In the rows, zero is written as 128.
The same turns and mirrors carry the whole set onto itself and the rows of a family onto each other. Which other rows belong to the same family as each row named below? List them in the order they appear above.
These 16 rows form 4 families of 4 rows each.
Z_428: [152 119 133 125 141 111 121 158 123  82 132 167 103]
Z_905: [151  98 122 110 143 125 136 128 107 103 101 165 119]
Z_476: [159 121 134 123 148 111 115 159 123  90 129 164 104]
Z_725: [112 132 141 119 113 121 145 141 137 130 162 122 128]
Z_106: [142  97 124 112 137 124 129 129 109  93 104 169 120]
Z_45: [138  97 114 103 140 118 143 133 113  97 107 152 117]
Z_863: [116 111 140 124 128  99 106 115 126 143 170 151 131]
Z_243: [148 104 123  92 151 131 135 131 111 107 113 166 127]
Z_749: [119 125 138 121 112 122 148 145 132 136 167 121 130]
Z_906: [112 115 163 133 136 112 116 116 132 133 171 151 132]
Z_312: [117 127 142 112 107 140 145 136 129 134 158 127 123]
Z_898: [118 118 145 120 111 118 156 143 122 137 166 127 110]
Z_676: [104 116 158 124 129 102 119 114 127 135 162 141 143]
Z_456: [153 117 137 116 141  91 109 155 123  84 138 162 108]
Z_673: [164 111 148 120 147 108 121 150 136  89 130 156 105]
Z_637: [113 118 156 128 126  98 125 116 125 138 167 147 144]

Same family as Z_673: Z_863, Z_243, Z_898
Same family as Z_456: Z_45, Z_906, Z_312

The same turns and mirrors carry the whole set onto itself and the rows of a family onto each other. Which other rows belong to the same family as each row named below? List them in the order they appear above.
These 32 rows form 4 families of 8 rows each.
Z_215: [148 130 129 148 134 124 114 155 114 160 136 147 117 129 117 166 138 113
 131 119 104 133 135 128 116 140 113 145 140 128 156 146 133 147  90 137]
Z_984: [141 127 140 125 141 146 101 144 108 150 135 154 108 105 103 150 142 119
 149 134 122 131 116 129 110 122 117 158 147 121 119 142 124 133  97 140]
Z_607: [146 143 108 118 140 136 146 111 110 101 114 133 116 135 103 130 113 135
 127 140 116  92 118 114 131 137 119 106 157 126  98 117 109 136 112  91]
Z_556: [154 140  96 137 113 140 136 108 131 104 114 143 110 126 112 129 115 136
 120 121 120 105 115 142 131 135 141  90 161 122 116 118 109 132 116  97]
Z_74: [147 124 123 146 156 121 129 156 120 166 134 156 139 157 125 165 151 117
 138 145 125 135 125 121 145 131 126 144 137 142 142 141 124 150 110 126]
Z_34: [124 133 109 147 150 129 130 156 105 152 136 145 133 152 139 148 136 120
 145 118 117 119 127 132 142 138 139 165 126 141 144 166 135 130 115 135]
Z_267: [155 123 130 115 133 136  96 134 106 139 117 126  95 143 123 109 168 132
 124 145 116 143 101 139 139 105 142 155 128 127 131 130 121 124 136 142]
Z_46: [143 127  95 144 126 110 139 121 161 111 126 140 134 130 119 131  85 122
 123 122 115 107 136 110 130 149 133  91 132 136 114 114 127 127  95 131]
Z_809: [130 117 121 113 126 136 134  95 151 109 118 126 127 125 119 107 114 134
 121 139 147 129 124 134 125 117 156  97 127 151  95  95 118 119 125 137]
Z_845: [135 120 109 138 121 113 147 107 157 118 118 120 136 149 133 124 111 128
 103 124 130 132 140 134 133 137 149  80 122 156 132  98 127 134 117 132]
Z_517: [133 132 128 105 122 131 120  98 108  85 112 117 107 129 116  96 126 124
 110 146 132 131 128 129 121 128 119 104 130 141  90 107 119 116 130 120]
Z_88: [113 131 105 138 138 119 145 109 126 113 137 122 147 145 132 132  92 121
 129 129 115 108 151 111 127 167 109 101 140 141 112 141 128 136 104 107]
Z_591: [119 123 114 126  97 124 127 111 123  92 112 137 129 154 130 111 128 135
 112 134 111 142 142 107 137 160 141  89 123 139 139 107 121 121 133 119]
Z_889: [145 121 128 102 113 126 112  84 121 101 118 110 103 132 119 105 118 125
 112 156 123 128 122 118 130 147 125  92 133 131 102 100 118 134 122 120]
Z_559: [141 125 149 146 129 120 100 133 118 166 145 128 128 139 131 140 153 106
 122 127 134 158 151 143 113 132 122 138 123 139 153 135 143 142 107 144]
Z_16: [165 137 136 127 143 125 104 142  89 145 121 124  97 152 124 120 162 112
 125 133 128 132 105 146 137 106 143 157 125 128 125 122 134 125 125 128]
Z_708: [136 121 106 150 149 121 125 142 122 167 142 132 133 159 138 146 135 128
 142 129  98 120 123 121 146 142 133 151 138 126 154 167 131 143 109 130]
Z_612: [105 117 101 122 117 129 138  97 136 108 132 129 138 135 133 133  95 133
 135 136 112 119 144 104 133 176 117 103 135 143 120 145 117 138 111 125]
Z_269: [139 122 102 116 133 137 147 116 148 103 109 145 114 115 105 132  97 141
 131 131 119 104 107 118 130 128 143 105 144 138  98 105 109 125 106 129]
Z_733: [130 121 132 132 134 107 102 146 103 138 128 127 112 150 143 121 138 100
 114 127 114 148 135 145 132 135 127 164 108 151 135 145 147 122 119 163]
Z_172: [122 113 127 133 130 116  98 132 123 149 138 116 124 154 150 112 147 119
 124 137 114 157 136 135 134 134 133 151 112 141 145 155 144 121 128 161]
Z_244: [119 105 148 128 155 116 102 146 123 156 140 134 128 146 144 139 139 105
 134 152 130 164 133 128 128 132 118 144 118 154 123 141 140 135 114 164]
Z_376: [161 124 119 123 152 126  99 127 116 159 143 129 104 128 116 129 131 124
 144 151 110 105 103 124 141 124 119 164 145 113 107 155 124 140 105 134]
Z_291: [138 119 155 117 135 148 107 128 105 157 125 133 110 126 117 143 166 123
 130 136 136 156 121 152 112 110 135 151 135 139 138 126 122 142 119 144]
Z_162: [151 123 135 124 149 136 108 165 106 136 115 144 102 144 126 144 167 121
 135 147 129 160 107 125 137 104 134 136 127 137 137 122 122 129 126 145]
Z_436: [108 118 111 142 112 136 138 107 133 109 112 139 134 150 136 122 116 139
 117 112 118 137 130 147 121 146 157  86 147 139 135 112 131 121 129 114]
Z_988: [126 121 117 118 112 134 108  97 132  93 119 120 100 114 129 104 100 125
 116 128 125 135 124 150 112 137 131  91 143 135  96 117 128 117 119 133]
Z_561: [124 121 105 141 119 121 130  87 146 122 138 134 137 127 130 124  87 118
 119 126 121 111 140 146 122 163 125  98 157 138 104 136 129 136 103 116]
Z_390: [165 126 130 123 155 118  98 145 122 150 141 138 105 122 119 148 137 102
 138 161 131 131 118 122 137 120 101 148 132 138 103 145 122 144 100 147]
Z_724: [104 128 117 130 121 127 146 113 114  94 111 119 136 160 140 115 129 130
 106 124 122 144 150 126 125 147 133  91 121 156 136 117 128 121 133 118]
Z_764: [142 133 105 117 128 146 140  94 123 113 127 126 125 136 114 133 118 144
 145 143 125 102 115 106 139 147 135  94 150 120 110 119 104 143 118  91]
Z_605: [152 133 124 122 167 129 113 127 104 161 142 116 107 131 127 143 125 108
 146 140 126 107 109 143 136 123 120 170 136 133 105 156 129 143 105 133]

Same family as Z_764: Z_34, Z_591, Z_889, Z_16, Z_612, Z_733, Z_605
Same family as Z_267: Z_607, Z_517, Z_88, Z_708, Z_172, Z_376, Z_724
Same family as Z_390: Z_556, Z_74, Z_244, Z_162, Z_436, Z_988, Z_561
Same family as Z_269: Z_215, Z_984, Z_46, Z_809, Z_845, Z_559, Z_291

The same turns and mirrors carry the whole set onto itself and the rows of a family onto each other. Which other rows belong to the same family as each row named below? List them in the order they appear above.
These 32 rows form 4 families of 8 rows each.
Z_909: [105  97 140 136 142  92 139 140 130 126 143 147  94]
Z_552: [137 125 126 156 144 112 139  98 107 126 153 112 109]
Z_608: [ 96 122 131  88 119 120 122 137 131 135 127 146 124]
Z_575: [130 122 135 157 144 118 141  98 125 130 156 106 104]
Z_973: [118 133 112 129 110 138 128 109 106 131 134 103 149]
Z_866: [132 117 129 155 153 120 143  94 123 132 155 117 109]
Z_946: [117 138 156 106 163 105 130 106 106 132 136 131 113]
Z_431: [116 102 151 128 145  99 149 134 133 122 135 143  88]
Z_325: [155 105 156 127 132 122 145 130 102 135 130 138 139]
Z_241: [ 83 137 120 130 128 126 116 117 126 123 157 134  92]
Z_731: [138 122 133 163 142 113 154 107 104 132 155 116 115]
Z_936: [121 140 108 124 101 128 140 108 109 130 134 111 146]
Z_194: [117 144 152  96 151 115 127 102 110 120 138 136 122]
Z_156: [121 109 154 127 150 105 131 140 132 134 145 152  89]
Z_766: [120 104 107 160 113 114 144 137 131 138 128 143 123]
Z_540: [150 103 145 111 136 109 156 143 113 135 125 133 139]
Z_931: [121 113 150 123 147  99 143 139 127 138 146 161  90]
Z_955: [118 103 109 147  97 128 141 140 125 141 143 132 126]
Z_750: [104 126 133  97 105 114 133 154 112 135 122 147 131]
Z_882: [ 81 139 106 124 127 115 126 118 135 137 151 127 100]
Z_439: [124 108 110 157 111 112 141 141 145 137 136 140 124]
Z_926: [114 131 128  97 113 116 128 152 119 126 121 156 127]
Z_891: [132 145 120 115 117 142 136 108 102 140 138 115 146]
Z_213: [156 112 145 122 125 106 156 131 113 139 121 130 141]
Z_664: [152 109 152 133 137 118 154 132 113 122 120 130 142]
Z_876: [113 138 158  91 149 119 129 109 107 130 152 121 118]
Z_652: [122 105 109 155 105 122 142 145 133 141 142 128 112]
Z_408: [105 124 138  94 108 126 129 149 136 135 125 147 130]
Z_434: [ 85 136 114 136 126 128 118 104 122 134 156 131 101]
Z_519: [119 146 158  98 143 121 128 107  97 123 141 121 113]
Z_101: [125 148 115 123 109 136 125 116 107 140 142 119 148]
Z_204: [ 91 142 111 120 120 116 117 120 131 141 156 132  96]

Same family as Z_204: Z_575, Z_936, Z_156, Z_439, Z_926, Z_664, Z_519
Same family as Z_325: Z_973, Z_866, Z_766, Z_931, Z_750, Z_882, Z_876

The same turns and mirrors carry the whole set onto itself and the rows of a family onto each other. Which other rows belong to the same family as each row named below? List them in the order they appear above.
These 18 rows form 3 families of 6 rows each.
Z_84: [142 141 132 121 109 104 132 145 141 131  99  89 120 109 112]
Z_353: [156 141 110 127  93 104 145 133 144 127  93  99 124 120 108]
Z_704: [155 141 116 114 144 119 128 109 150  97 143 154 149 142 125]
Z_680: [103 158 124 133 134 115 119 101 129 112 120 122 151 143 134]
Z_949: [107 154 119 122 149 133 126  97 151 119 132 124 146 133 140]
Z_674: [151 142 112 110 139 131 117 100 134 106 128 162 133 150 139]
Z_675: [159 153 133  90 118 135 160 129 150 146 101 128 115 110 134]
Z_252: [150 152 121 116 119 118 154 132 148 135  92  91 118 109 104]
Z_978: [ 94 151 126 135 147 124 135 112 136 117 112 127 133 132 142]
Z_238: [141 151 122 124 141 116 135 101 128 100 126 162 148 144 139]
Z_849: [140 151 129 113 102 128 159 132 146 149  91 126 128 111 147]
Z_570: [188 119 119 105 113 134 134 120 138 134 108 125 115 134 107]
Z_306: [150 149 133 112 135 142 156 119 141 155  91 125 124 108 146]
Z_4: [176 130 107 114 101 140 139 120 135 155 103 132 133 131 116]
Z_562: [127 126 117 131 130  91 114 136 126 104 135 130 139 142 108]
Z_747: [109 125 126 130 130 105 129 128 143 109 152 129 138 130 110]
Z_181: [172 131 118  99 114 131 138 134 136 156 112 116 126 124  98]
Z_369: [119 123 126 127 119 106 124 115 121 106 143 144 138 151 113]

Same family as Z_238: Z_680, Z_675, Z_252, Z_181, Z_369
Same family as Z_704: Z_353, Z_949, Z_849, Z_4, Z_747

The same turns and mirrors carry the whole set onto itself and the rows of a family onto each other. Which other rows belong to the same family as each row named below? List them in the order they appear above.
These 15 rows form 3 families of 5 rows each.
Z_303: [108 167 173 170 143 126 120 136]
Z_297: [101 168 171 160 142 124 143 115]
Z_927: [141 153 178 139 161 149 127 144]
Z_62: [112 131 157 130 146 104 147 131]
Z_335: [135 138 153 167 124 147 111 148]
Z_538: [124 143 143 114 128 145 120  99]
Z_283: [122 160 134 131 133 150 123  96]
Z_895: [129 145 144 169 131 153 101 120]
Z_632: [127 136 127 139 126 135 134  94]
Z_330: [136 135 144 163 109 133 112 132]
Z_25: [115 180 160 169 136 135 135 112]
Z_145: [127 128 145 138 130  98 140 129]
Z_166: [144 146 180 120 152 148 124 129]
Z_738: [124 166 184 121 150 133 136 134]
Z_911: [138 128 155 118 131 118 148 130]

Same family as Z_303: Z_895, Z_632, Z_738, Z_911
Same family as Z_283: Z_297, Z_335, Z_145, Z_166
Same family as Z_62: Z_927, Z_538, Z_330, Z_25

